In the data rows, zero lies at 4.5, halfway between 4 and 5.
Some points, one per row:
[9 5 4 4 6 3 4 6 5 4 5 5 4 7 3 5 0 5 4 1 9 5 5 7 5 2 0 5 6 3 6 6]
[6 6 5 3 4 4 6 4 5 5 5 5 3 8 4 4 1 5 0 1 9 4 3 4 4 5 5 8 4 5 5 2]
[9 5 4 5 4 0 6 0 6 5 4 5 5 7 3 5 8 6 8 6 6 6 1 5 0 5 9 4 4 5 4 4]
[9 1 5 5 5 5 4 0 5 4 4 7 0 5 4 5 9 3 4 9 4 6 0 5 4 8 7 4 4 4 4 4]
[2 5 5 5 1 8 3 4 4 5 5 4 7 3 7 4 3 4 5 5 0 5 7 3 5 5 5 4 4 3 3 5]
[1 4 6 4 5 1 4 5 6 4 5 5 5 5 4 4 7 3 6 4 1 4 5 8 5 4 3 5 6 4 4 6]
[6 5 4 7 8 3 8 5 5 4 4 5 3 2 3 4 0 9 2 7 8 2 9 6 4 4 2 5 4 4 3 3]
[4 4 6 3 6 2 1 5 4 3 5 4 7 6 5 4 4 7 9 1 5 6 9 3 5 1 3 4 5 2 6 6]
[3 2 6 4 5 6 4 5 5 5 5 5 6 4 4 4 7 5 4 5 0 6 3 7 6 4 3 3 5 6 5 5]
[4 4 4 5 4 9 3 7 3 4 5 5 1 3 8 4 4 4 4 8 0 4 0 6 6 5 8 4 3 3 4 5]
[6 4 5 4 4 6 2 9 7 4 5 6 3 7 7 4 5 2 4 6 2 5 0 6 6 4 8 4 5 4 0 1]
[3 6 4 3 4 7 4 4 6 5 5 5 6 7 5 4 2 3 2 0 6 5 5 4 4 5 6 8 4 5 6 2]
[5 3 6 3 4 4 5 9 6 4 5 4 4 4 5 4 5 6 6 5 0 3 1 7 5 5 4 4 5 5 3 4]
[0 5 1 6 8 4 4 4 2 4 4 5 7 4 7 5 7 6 3 0 6 5 5 4 5 6 4 4 5 2 4 8]
[3 3 3 5 6 2 4 8 8 4 4 6 7 5 4 4 7 2 7 5 7 5 2 5 8 4 3 3 5 6 0 2]
[3 4 5 3 1 6 5 3 6 5 5 4 6 6 5 5 3 1 3 6 0 4 6 4 6 6 6 5 4 6 3 6]
[5 5 4 4 4 7 3 8 3 4 5 3 4 3 5 4 0 5 8 3 5 5 7 5 5 3 2 5 5 4 4 5]
[6 5 4 5 3 7 6 6 4 4 4 3 2 4 4 5 1 3 9 7 5 4 1 0 5 5 8 2 6 5 3 8]
[4 4 7 5 1 9 4 5 4 5 5 4 6 4 7 4 4 3 8 5 1 4 5 3 5 4 5 5 4 3 3 5]
[0 2 3 8 8 5 2 5 2 5 4 4 7 4 4 4 6 8 4 3 6 5 5 5 5 7 2 3 3 4 5 7]
[6 4 6 3 5 4 5 7 5 5 5 4 4 5 4 5 0 6 5 3 6 4 5 8 5 3 0 5 6 3 4 5]
[5 7 4 3 5 4 6 5 6 4 5 6 3 9 4 5 0 5 0 1 9 4 3 4 4 4 5 7 3 5 5 2]
[6 4 4 3 3 4 2 8 6 5 5 3 3 5 4 5 6 4 5 8 0 5 3 5 5 5 7 4 3 6 3 6]
[0 5 2 6 7 5 2 8 5 4 5 5 4 6 9 4 3 2 5 4 4 4 5 6 7 2 5 4 4 3 4 4]
[8 8 3 5 4 5 6 3 4 4 4 2 6 5 4 5 7 7 9 5 4 5 0 0 2 3 6 1 5 5 9 3]
[9 5 6 3 2 5 6 3 2 6 4 4 4 5 3 6 8 2 6 7 3 6 2 2 2 4 9 3 6 6 6 4]
[6 7 3 7 5 4 8 5 5 5 4 5 3 3 4 4 0 4 2 7 9 2 8 0 4 4 2 6 3 4 4 3]
[9 3 4 5 6 2 8 0 4 5 4 7 1 4 3 4 8 5 8 9 5 5 0 5 0 4 8 4 5 5 3 4]
[7 4 2 4 2 3 5 3 5 4 5 3 0 4 7 4 8 2 8 7 1 6 2 3 5 3 9 4 3 4 5 7]
[5 3 6 3 3 7 3 6 4 4 4 3 6 4 4 5 6 4 8 4 0 5 4 6 5 4 4 4 4 5 5 6]
[2 5 4 5 5 6 4 4 4 3 5 4 5 3 8 6 9 7 1 1 2 5 5 5 3 6 5 4 5 1 7 4]
[7 4 6 5 4 2 6 2 2 5 4 4 1 2 3 5 8 5 7 8 6 5 2 5 1 4 7 5 4 5 6 7]
[2 4 5 4 3 4 4 3 6 5 5 3 6 5 5 4 6 5 4 6 0 4 5 8 6 5 4 4 5 6 3 5]
[6 5 5 4 2 4 3 8 4 5 4 3 3 4 4 4 1 2 8 5 9 5 6 0 5 5 7 5 5 6 5 4]
[3 5 5 3 5 4 4 5 4 5 4 5 6 5 4 5 6 4 0 0 6 5 3 6 5 6 4 7 4 5 4 6]
40 more points follow, each with its number after it:
[3 6 5 4 2 2 8 0 4 4 4 4 7 6 3 4 9 6 5 5 6 6 6 2 2 3 5 4 7 6 6 6] 0
[3 4 5 4 5 3 4 4 6 3 5 5 4 5 5 4 4 2 9 3 2 3 9 7 5 2 1 5 6 4 5 5] 1
[4 4 4 4 5 6 3 7 3 5 5 4 6 3 6 4 3 4 5 4 3 4 7 8 5 3 2 5 6 2 4 4] 2
[5 4 4 3 3 8 4 7 7 4 5 5 3 3 5 5 4 4 4 8 0 3 2 6 7 6 7 4 3 6 2 2] 3
[4 4 5 2 5 7 3 6 7 5 5 6 6 6 4 5 2 2 4 4 5 4 5 6 7 5 6 7 4 5 3 0] 4
[9 5 4 5 8 1 5 5 4 4 5 6 4 7 3 4 0 7 3 1 9 3 6 6 5 3 1 5 5 3 6 4] 5
[1 1 3 7 8 8 4 2 5 4 4 7 3 4 4 3 4 3 4 7 0 5 3 6 8 5 2 3 1 6 9 6] 6
[3 3 0 5 8 4 4 1 7 4 5 7 0 4 8 5 0 3 5 8 0 3 1 5 9 6 9 4 2 2 7 3] 7
[5 3 6 4 3 6 3 5 6 5 5 4 5 5 4 4 8 6 4 5 0 4 2 7 5 5 7 4 4 6 3 5] 8
[1 4 3 5 6 5 4 3 4 4 4 7 6 2 5 5 9 1 1 1 5 5 4 5 5 8 3 4 4 3 6 7] 9
[7 5 6 5 0 6 5 4 4 5 4 3 4 4 3 5 5 5 5 6 4 6 3 0 2 6 8 3 6 6 6 5] 10
[0 3 3 7 9 2 4 6 2 5 4 7 3 5 5 3 2 5 4 3 5 4 3 6 7 3 1 4 4 3 7 7] 11
[5 3 6 5 5 7 4 4 6 5 5 5 5 4 6 5 4 2 3 3 0 4 5 7 7 5 4 5 3 3 6 3] 12
[1 4 6 3 5 3 3 7 5 4 5 4 5 4 4 6 6 5 7 3 0 6 6 7 5 4 3 5 5 4 4 6] 13
[9 4 6 4 4 4 6 7 5 5 5 5 5 5 4 4 0 6 3 5 5 3 6 7 5 4 1 5 6 6 3 3] 14
[8 6 4 7 7 1 7 0 6 4 4 6 3 4 3 3 0 9 3 6 9 0 9 4 6 4 4 3 4 3 3 2] 15
[6 4 4 5 4 7 7 4 5 5 4 3 5 2 3 4 2 5 3 7 6 4 8 2 4 5 3 6 4 5 4 5] 16
[6 5 4 7 2 8 5 7 3 4 4 4 5 4 6 5 3 5 8 4 3 6 3 0 2 6 6 2 6 3 7 3] 17
[6 6 5 4 5 4 6 5 5 4 5 5 4 8 4 5 0 9 0 0 9 4 3 4 4 5 2 7 3 5 5 3] 18
[5 7 4 3 4 6 5 6 5 5 5 5 4 8 4 4 0 5 0 2 9 5 3 4 4 4 5 8 3 5 4 1] 19
[6 4 7 3 4 6 3 7 5 4 5 3 5 4 4 5 5 4 7 4 2 6 7 6 5 3 2 4 6 4 3 5] 20
[7 3 8 6 5 3 3 2 5 5 4 5 4 5 4 6 7 6 3 6 1 5 2 6 2 7 4 3 4 5 4 6] 21
[6 5 2 4 8 2 6 6 3 5 5 6 5 5 4 4 0 4 6 3 9 2 7 8 6 2 1 6 6 2 7 5] 22
[4 6 6 4 4 1 6 0 4 5 4 4 3 4 3 5 9 4 7 7 7 5 5 6 0 4 5 5 2 5 7 7] 23
[5 5 6 6 2 2 5 6 5 4 4 3 2 2 4 5 6 6 2 6 5 6 5 1 4 6 5 5 5 5 2 5] 24
[2 3 6 4 5 6 3 5 4 5 5 4 7 5 5 5 8 5 4 4 0 5 4 8 5 4 3 4 5 3 4 5] 25
[5 3 6 3 2 7 3 4 6 5 5 5 6 3 4 5 6 2 3 7 1 5 5 4 7 6 4 5 4 6 3 3] 26
[4 7 4 4 3 0 6 3 4 5 5 3 3 4 5 5 8 5 2 5 9 5 3 0 3 5 6 5 4 5 8 6] 27
[4 5 6 4 0 8 4 5 5 4 5 4 6 4 6 5 4 3 7 4 1 4 7 2 5 5 5 5 5 5 0 4] 28
[7 7 3 7 4 7 5 3 3 4 4 3 4 5 7 6 8 7 7 2 4 5 2 2 1 5 6 1 5 2 9 2] 29
[4 5 1 5 7 8 3 4 5 4 5 6 1 4 9 5 4 0 5 4 0 5 1 5 7 5 9 4 2 1 8 2] 30
[8 6 5 5 2 4 6 0 4 5 4 4 5 6 3 5 9 5 6 6 3 6 3 3 1 3 7 3 6 6 7 3] 31
[6 5 5 6 3 3 6 3 5 4 4 3 3 3 5 4 8 6 4 6 2 4 6 0 4 5 7 4 4 5 2 8] 32
[4 5 5 6 3 4 7 4 6 4 4 3 4 2 4 4 7 4 3 8 2 4 7 2 4 6 5 5 5 5 2 6] 33
[5 6 4 4 4 5 5 7 5 5 5 5 3 8 4 5 0 7 0 2 9 4 3 4 4 4 3 8 3 5 4 1] 34
[0 3 5 3 7 5 0 7 3 4 5 4 8 6 5 5 9 5 5 4 2 6 5 7 5 3 4 4 6 4 3 5] 35
[6 5 6 3 4 5 3 7 5 4 5 4 4 6 4 5 4 4 2 3 5 4 6 7 5 3 1 4 6 4 3 6] 36
[8 4 5 3 4 5 6 5 4 6 5 5 7 3 4 3 3 4 4 4 5 3 6 8 5 3 2 5 6 4 4 5] 37
[6 4 6 3 4 5 4 9 4 4 5 4 5 3 4 5 3 4 5 3 3 4 6 8 5 4 2 4 6 4 4 5] 38
[4 7 2 2 4 5 6 5 3 5 5 4 5 7 4 5 8 4 0 1 9 5 5 4 3 5 5 7 4 5 8 2] 39
Which two of these numbered points are nearest to each point below, ignoring the 2 directions in which the first points spread most? Their numbers follow each, nearest first.
[6 6 2 5 7 3 8 8 5 4 4 5 3 3 4 3 0 6 7 7 9 1 5 7 5 4 0 4 5 4 5 5] > 22 2
[5 5 5 3 4 7 2 5 5 4 5 6 7 7 6 5 9 0 2 1 5 6 5 0 4 4 6 6 5 3 6 2] > 39 31
[2 5 4 6 7 5 3 7 3 3 5 5 8 5 7 5 5 9 3 0 6 5 6 4 5 5 4 1 4 1 9 5] > 29 25
[7 5 5 4 2 4 4 4 3 4 5 3 3 4 6 5 8 2 5 7 1 4 2 0 5 6 8 4 4 5 3 8] > 32 24
[5 3 6 6 5 7 4 5 5 5 4 4 5 2 4 4 7 8 2 5 0 4 6 6 6 5 4 3 5 5 2 4] > 8 25
[6 4 6 5 2 9 4 6 2 4 4 3 4 5 5 4 5 3 9 6 2 5 1 0 5 5 8 3 5 6 3 6] > 10 17
[3 7 5 5 3 8 5 4 5 4 5 4 4 3 7 3 0 6 6 5 8 5 6 7 5 3 2 4 5 3 3 4] > 2 20
[9 3 4 3 4 0 8 1 2 5 3 6 0 2 2 5 8 4 9 9 5 6 0 6 3 5 9 4 4 5 5 5] > 13 22
[0 4 5 5 6 4 3 8 5 5 5 4 5 4 7 4 1 6 5 3 0 2 5 7 6 3 3 4 5 4 6 4] > 5 2
[2 6 2 5 5 0 8 4 3 3 4 5 7 7 3 6 8 9 5 0 9 5 5 4 1 2 5 3 4 6 9 5] > 0 31
[5 4 5 3 6 1 5 8 6 5 5 5 5 4 3 5 2 6 3 4 6 4 4 8 5 4 2 4 6 4 4 4] > 38 5
[0 3 4 3 4 3 5 5 4 4 5 5 3 2 5 5 7 1 3 5 1 5 5 7 5 5 6 5 3 6 8 8] > 23 27
[4 4 4 3 4 5 4 6 8 5 5 6 4 5 5 4 0 0 5 7 1 4 7 6 8 5 7 4 3 6 2 2] > 4 3
[9 6 6 5 1 4 7 0 4 5 4 4 5 5 2 6 9 5 7 6 5 6 2 1 1 3 8 3 5 6 7 3] > 31 10
[7 5 6 3 5 5 3 7 5 5 5 4 4 6 4 5 4 4 2 3 4 4 5 7 5 3 2 4 6 4 3 6] > 36 38
[8 5 6 7 5 1 5 4 4 4 4 3 1 5 3 5 6 8 8 7 1 5 5 1 2 2 9 3 5 5 3 7] > 32 13
[4 4 4 3 4 7 3 6 5 5 5 4 6 6 4 5 5 4 1 2 5 4 4 7 5 5 4 7 5 5 3 3] > 8 19
[5 7 4 2 3 1 6 2 4 5 4 4 3 7 4 5 7 2 1 5 9 5 5 0 4 5 6 7 4 5 8 5] > 27 39
[3 6 6 4 2 6 3 8 4 5 5 5 6 5 6 5 3 2 3 3 1 5 6 3 4 6 6 5 5 4 3 5] > 10 28
[6 3 3 7 8 3 6 1 5 5 5 5 3 3 4 3 0 9 4 6 6 1 6 6 7 4 2 5 5 6 4 4] > 15 5
[0 3 2 8 9 3 3 5 4 4 4 7 1 4 5 4 1 6 5 4 5 3 2 5 8 4 1 3 4 5 9 6] > 11 6
[7 3 6 7 7 3 4 1 3 5 4 6 1 4 4 5 8 9 3 7 1 5 1 5 1 6 4 4 4 4 5 6] > 21 25
[3 5 4 3 6 4 5 4 4 4 4 6 8 6 4 6 9 3 2 0 7 5 5 4 3 7 4 5 3 5 8 5] > 9 39
[6 3 5 4 4 7 3 6 8 5 4 5 5 2 4 5 5 2 3 2 0 5 3 7 6 7 6 4 3 5 5 2] > 12 8
[4 5 4 5 1 7 4 1 5 5 5 4 5 4 8 4 1 2 5 6 1 3 4 2 7 6 8 4 4 3 2 5] > 28 16
[5 6 1 3 4 9 6 5 4 5 5 2 5 2 3 4 0 3 7 7 9 5 8 2 4 5 4 6 5 6 7 2] > 16 10
[9 2 3 4 5 0 5 0 5 4 3 6 0 6 3 5 8 4 9 9 7 6 0 5 4 3 9 4 2 5 8 5] > 5 11
